One turning vector, and how many ticks it has turned
The counts run from 0 to 555.
[133 149 116 144 128 116  65  74 129 131 114  76 103 100 128  96 114  92
 116 124 116  96 165 135  91 140  88 139 152  87 146 119 107 125 112 121
 104 157 134 162 120 139 120 130 145  98 112  92 132 133 174 109 176 131
 131 130 102 119 131 152 139 129 149 103 155 149  48  68 147 142  78 142
 126 133 120 154]
147
[160 136 132 123 115 123  81  95 137 131 103  72 143 131 113 129  88  74
 127 124 102  81 158 109 101 119 112 119 144 138 156 147 101 133 153 140
  73 176 105 159 105 153  95 131 159 108 119 118 122 138 156 101 168 128
 176  82 129 135 114 123 147  97 139 119 175 120  72 104 148 150  99 114
 138 159 119 154]
277
[140 131 112 138 110 130  83  97 133 127 107  91 114 132 119 101  91  80
 129 111 135  95 163 105  99 140 117 150 177 131 150 158 102 145 135 108
 128 124 119 178 123 138 125 132 127  67 120 106 142 133 154 124 177 116
 168 115 129 166  99 107 123 153 113 101 139 120  58  64 121 129  84 123
 131 177 142 165]
409
[149 156 133 116 120 136  84  75 131 134 119  83 115 116 132 110 100  77
 112 138 101  89 182 113  83 136  96 124 152 123 148 151  94 141 122 137
  93 150  98 167  94 134  92 138 149 123 120 100 134 130 150 146 163 140
 141 115 126 143 144 123 144 120 165 118 158 144  53  70 153 160  89 138
 105 141 108 150]
552
[141 135 118 125 142 134  64  93 120 114 102  86 113 108 121  94 133  85
 117 120 122  90 172 156  95 141 111 121 159 123 164 146  99 153 123 103
 119 158 128 169 105 137 129 124 115  80 137  94 148 137 175 127 148 119
 162 106 108 143 118 118 119 132 123  89 143 144  47  84 133 117  87 139
 141 158 136 180]
462
[122 131 128 141 112 111  85  69 137 125  88  85 117 117 121 125  92 116
 119 112 135  94 181 121  94 153  81 153 168 116 147 134 109 128 108 127
 130 141 118 167 125 163 105 139 153  79 126 115 149 127 184 118 169 100
 161 132 122 144 116 132 111 133 128 125 144 123  63  77 148 141  69 144
 127 153  95 143]
93
[134 138 123 112 100 123  83 102 148 136 119  89 126 135 115 129  59 101
 109 133 109  81 144  80  85 124  98 137 170 134 152 141 109 149 139 115
  94 132 111 189 119 141 111 139 173  76 139 145 127 117 156 114 184 112
 156 105 149 138 126 142 146 113 118 118 153 114  72  91 140 153 101 105
 124 152  96 156]
386
[141 137 131 110 138 146  81  96 135 114 111  90 124 130 121 119  98  97
 115 136 100  96 171 124  95 114 110 107 160 148 156 156 112 165 129 125
 110 160 107 196  94 133 110 130 140  82 139 104 150 120 168 153 147 124
 174 105 119 148 143 107 120 116 141  89 144 145  61  91 146 137  86 126
 114 161 100 172]
62
[145 142 102 144 126 121  64  68 128 133 105  73 117 135 130 115  79  61
 123 102 133  80 150 100 125 145 136 130 158 142 128 141 113 135 143 120
  94 144 123 175 141 129 107 138 127 102 101 114 127 138 155  77 193 132
 142 125 111 128 107 130 133 118 139 106 154  94  80  86 121 138  89 138
 119 160 101 150]
263
[160 142 140 137 117 133  89  94 122 142 103  84 129 120 133 119  86  85
 131 106 101  84 161 102  84 130 103 122 138 136 162 152  86 138 151 143
  73 159  95 161 110 138  91 120 150 112 129 124 119 129 146 111 176 129
 188  92 154 139 129 125 136 103 122 132 163  91  67 105 154 152  92 107
 108 160 118 146]
281
[128 155 109 131 121 118  69  67 127 142 127  76 100 116 123 107  96  89
 108 122 111  75 170 114  97 161 106 141 166 130 138 134 115 146 132  97
  93 135 120 158 135 152 107 137 176 117 133 130 121 130 163  91 175 141
 128 138 119 128 126 151 141 108 143 131 150 125  46  83 132 138 101 140
 135 123  82 149]
542
[149 149 125 113 119 122  87  72 114 132  91  68 102 104 144 114 100  90
 120 115 140  70 158 131  90 165  92 145 143 127 160 157  66 119 114  94
 110 142 111 135 105 138 112 128 137 127 130 120 133 132 161 112 190 128
 145 119 132 130 110 125 125 125 131 135 158  91  46  88 146 129  99 142
 131 151 123 136]
243
[139 136 136 149 112 124  75  72 126 130 109  76  97 131 118 113  99  97
 124 111 126  81 159 108  91 151 119 164 176 119 123 114 112 137 148 143
 103 143 140 167 140 154 102 131 186  93 126 113 106 142 166  85 173 103
 158 119 135 132 130 130 132 119 129 116 157 120  65  76 145 143  87 122
 126 136 105 152]
534
[132 134 113 147 111 131  85  88 140 139 105  92 131 123 106 118  86  62
 127 118 104 101 176  95  98 121 122 126 164 131 152 152 109 161 130 113
 102 138 108 192 135 131  89 125 126  76 129 105 139 130 146 145 173 128
 174  95 145 163 115 117 146 129 123 107 144 131  67  88 132 149 100 125
 124 180 119 162]
6
[139 142 135 150 117 121  76  70 120 135 114  78  95 127 124 104 100  94
 124 110 125  75 159 103  86 152 114 160 174 119 119 112 108 141 145 139
 100 141 134 162 145 149 103 132 182  99 131 117 108 138 162  83 176 109
 151 128 140 132 135 133 137 120 134 117 153 113  60  78 143 137  84 123
 126 132  97 149]
535
[144 131 119 112 130 151  67 109 117 123 132  82 103 145 130 110  85 111
 109 137 106  99 132 129 112 121 117 117 158 122 170 149 103 162 163 105
 101 152 134 197 102 123 136 121 133  66 135 107 126 136 166 117 188 125
 168 100 119 134 123 125 120 119 113  93 141 132  56 102 132 146 116 118
 123 170 127 167]
19
[150 150 135 124 132 141  61  93 136 125 107  61 127 110 132 120  95  80
 115 117 104  73 152 122 104 142 141 127 154 158 130 160  93 157 143 103
 101 140 126 174 125 141 103 121 184 122 152 115 111 121 163  90 162 133
 165  94 136 122 137 129 120  91 136 110 172 104  68 100 143 118 105 109
 119 143 111 148]
227
[136 145 117 139 120 118  76  67 128 127  89  73 104 100 133 108 104  83
 107  94 139  93 161 111  85 165 114 156 161 122 129 130  88 113 114 109
 107 115 131 180 147 126 119 117 153 120 122  92 102 127 163 113 171 116
 141 120 121 135 136 141 136 138 137 113 143 107  64  62 134 121  84 137
 118 146 119 151]
198
[143 121 118 120 123 153  86 110 121 109 122  66  97 151 109 126  87 109
 129 105 112  89 161 103 103 113 111 132 170 150 146 134 126 156 147 119
 106 168 111 175 118 141 103 130 159  77 147 127 152 119 156  93 171 124
 175 115 130 131 153 131 123  92 123 104 144 105  64 109 147 123  85 122
 137 158  84 175]
377
[124 151 114 137 126 121  57  71 133 141 111 106 128 102 140 101 101  87
  98 136 120  84 165 135  96 158 107 112 152 120 169 146  99 163 121  96
 110 134 126 186 123 131 127 134 115  81 126 112 136 125 183 139 173 116
 145 117 135 147  97 125 123 142 111 114 140 131  45  85 131 140 107 145
 118 156 117 148]
454
[147 140 112 144 135 123  61  98 128 126 116  80 108 125 135  92  94  89
 133 116 116  85 135 124 114 117 112 130 162 124 143 138 122 154 131  97
 115 152 130 180 125 135 141 132 141  68 124 110 140 132 170  96 176 136
 159 133  83 127 117 134 115 126 114  76 148 122  59  84 118 115  75 110
 133 149 118 174]
418
[149 132 126 140 128 116  68  80 126 130 118  94 115 134 129 104  99  95
 128 131 113  76 140 114  99 109  95 122 161 115 149 106 130 151 144 138
  97 183 131 171 119 150 127 146 146  72 115 121 136 142 180  97 175 109
 157 124 105 128 114 123 134 122 117  83 154 132  58  94 137 137  79 115
 141 144 104 166]
425
[142 161 126 117 119 129  76  76 133 135 120  79 119 104 124 110 106  68
 110 142  98  81 178 117  84 134  98 127 155 122 144 146 101 142 119 116
  95 154 111 162 104 143  99 138 159 127 123 104 131 128 158 135 161 142
 130 114 119 134 135 131 152 115 163 116 168 154  47  74 152 148  98 137
 126 131 109 151]
550
[150 123 100 152 133 143  69  91 121 111 103  58 111 122 120 111 109  77
 134  90 116  97 164 118 117 109 128 120 152 134 140 119 123 135 135 119
  96 176 130 188 140 129 113 117 122  99 118  83 139 130 160  93 169 126
 168 102 113 130 132 126 137 104 134  88 150 109  75  96 141 111  87 129
 146 169 119 167]
315
[140 145 123 115 142 139  77  83 129 120 111  87 123 114 122 109 107  80
 120 135  97  84 170 128  91 112 106 102 158 146 154 148 113 169 115 108
 111 161 108 190 105 132 108 132 134  93 144 106 154 122 170 148 147 133
 159 114 115 144 140 111 127 115 137  81 144 144  52  91 140 124  87 128
 125 152 100 175]
60
[146 130 144 127 126 127  75  84 125 113  92  56 100 132 110 117 113  98
 135 115 116  99 156 151 110 143 117 156 167 120 135 143 104 133 141 128
 120 155 136 159 114 162 105 122 179  85 140 103 120 151 173  96 164 119
 172 110  92 131 133 127 109 111 138  99 158 140  57  91 140 133  79 126
 138 149 121 167]
526
[128 135 117 138 121 124  72  64 130 124 108  83 105 126 117 118 103  97
 111 123 120 110 183 127  97 151  94 136 154 100 148 121 113 124 130 155
 100 157 121 172 115 144 100 133 130  94  98  92 134 140 173 120 175 120
 144 128 105 137 131 138 133 129 153 116 143 147  57  69 148 164  79 159
 113 154 109 154]
151
[133 133 132 107 115 111  78  95 139 118 101  80 116 120 119 121  91 124
 105 133 137  85 149 126  81 139  79 148 169 105 159 131  95 125 121 120
 117 154 132 170  97 155 137 137 169  70 130 119 127 131 185 113 170  93
 152 117 113 126 118 139 124 132 127 107 154 143  58  78 148 140  81 124
 140 142 118 157]
86
[149 150 145 115 142 137  63  91 125 132 121  92 118 124 127 102 100  83
 105 132  99  89 144 118  83 144 127 113 147 130 147 144  93 153 160 145
  70 148 122 189 112 119 109 119 159 104 135 109 100 136 157 110 156 133
 154 101 122 128 153 134 136 108 145  93 149 130  66  85 138 153  95 113
  90 141 112 172]
171
[150 155 138 120 144 139  61  91 127 129 123  91 120 114 126  98 109  75
 108 128  96  90 146 117  83 138 131 110 150 130 142 142  98 157 156 138
  73 150 126 189 118 118 109 118 161 106 139 106 102 134 154 107 152 136
 154 102 123 125 152 133 142 110 144  89 153 133  64  82 134 144  96 110
  95 139 114 176]
170
[129 143 111 115 136 126  73  75 136 121 108  87 132 115 112 120  99  74
 110 138  98  84 173 126 103 125 109 105 162 151 153 150 124 166 114  91
 112 152 111 190 112 141 111 135 138  92 137 110 150 123 175 148 150 133
 151 113 106 146 123 116 131 121 138  92 144 149  54  96 130 125  98 136
 142 158  90 171]
58
[140 124 131 134 121 118  83  74 122 129 115 100 112 149 116 121  89 115
 123 123 116  85 159 112  94 132  82 125 159 125 162 116 124 147 154 154
  87 170 108 168 114 156 113 142 143  71 119 132 138 142 177 107 171 103
 176 126 119 143 117 123 124 116 113 113 139 117  60 100 138 154  77 127
 130 152  86 166]
429
[139 140 107 132 115 137  92  91 129 134 114  86 114 116 107 108 100  67
 132 121 101  92 182  96  84 104  96 119 161 120 158 130 111 152 114 112
  98 167 100 171 115 131  89 132 120  90 131 110 159 128 140 138 169 132
 154 103 143 147 135 126 165 120 136 102 149 139  58  85 148 144  95 133
 140 164 112 167]
1
[145 133 130 117 111 150  89  99 129 121 103  73 117 111 130 130  91 112
 110 120 107  93 164 113  77 114  87 119 142 118 173 134  91 137 123 119
  96 165 114 186 102 127 106 117 141 102 144 108 133 115 163 146 179 112
 175  84 167 135 145 125 139 108 121 122 152 110  59 107 171 142 106 125
 124 167 116 144]
340
[154 150 137 104 123 152  62 109 136 120 119  57 113 123 143 126  83 110
  99 130 113  82 148 119 103 140 124 130 150 140 145 162  88 141 153 119
  94 142 127 183  98 132 116 123 179 112 143 112 110 119 164  97 181 125
 157  92 141 117 145 136 119  94 143 119 171 108  70  95 158 141 105 113
 103 145 116 141]
231
[132 131 114 139 108 134  90  93 142 135 108  91 130 131 106 123  81  71
 125 117 102 107 179  91  99 120 114 128 166 129 156 152 110 153 132 121
 101 140 102 194 128 130  85 127 123  75 124 107 143 129 144 148 173 126
 172  94 143 164 125 121 146 128 128 113 145 134  70  85 136 157  98 126
 121 179 114 164]
5
[151 134 132 114 129 131  79  92 106 130 117  95  99 129 129  97 102  98
 121 133 116  73 119 121  84 118  97 125 157 114 172 126  90 153 150 109
  94 166 131 178 106 125 138 125 134  74 135 118 119 146 162 118 181 112
 165 107 125 129 119 115 137 130 104  87 142 127  46 101 136 138 109 113
 139 158 134 174]
23
[127 127 100 125 110 148  83  98 127 123 101  72 106 122 126 125  80 106
 104 102 138 100 167 109  97 151 115 141 163 134 166 157  90 136 124  81
 118 117 117 191 127 124 118 115 124  87 141 106 134 117 161 133 191 114
 167 100 155 153 120 129 123 128 108 128 135  95  61  90 141 124 111 142
 127 182 121 147]
349
[139 137 132  97 126 125  79 107 128 116 111  80 105 126 132 111  92 132
 103 128 134  85 144 127  76 139  76 141 165 110 164 141  90 132 126 116
 116 155 125 169  85 142 145 134 167  73 139 125 130 127 177 108 169 101
 154 118 110 120 136 146 116 125 128 102 148 132  53  80 150 135  78 120
 130 137 113 168]
84
[139 150 147 121 143 137  66  93 128 128 111  88 120 125 128 116 100 102
 122 140  96  91 163 156 110 148 112 112 147 134 161 170 102 170 148 128
 111 154 119 164  93 149  97 127 151  77 143 118 145 137 175 113 165 138
 178 112 115 132 122 129  96 103 132 107 159 136  56 103 143 152  90 128
 100 149 110 158]
121
[144 156 150 128 150 125  63  82 124 136 106  98 124 113 135 102 105  84
 129 139  96  79 157 148 102 148 112 109 142 139 154 168  97 178 136 119
 111 154 113 159 103 140  94 131 143  83 145 128 144 133 171 113 161 144
 168 119 115 131 126 128 105 110 127  98 155 130  55 104 137 148  86 123
  99 142 101 161]
119
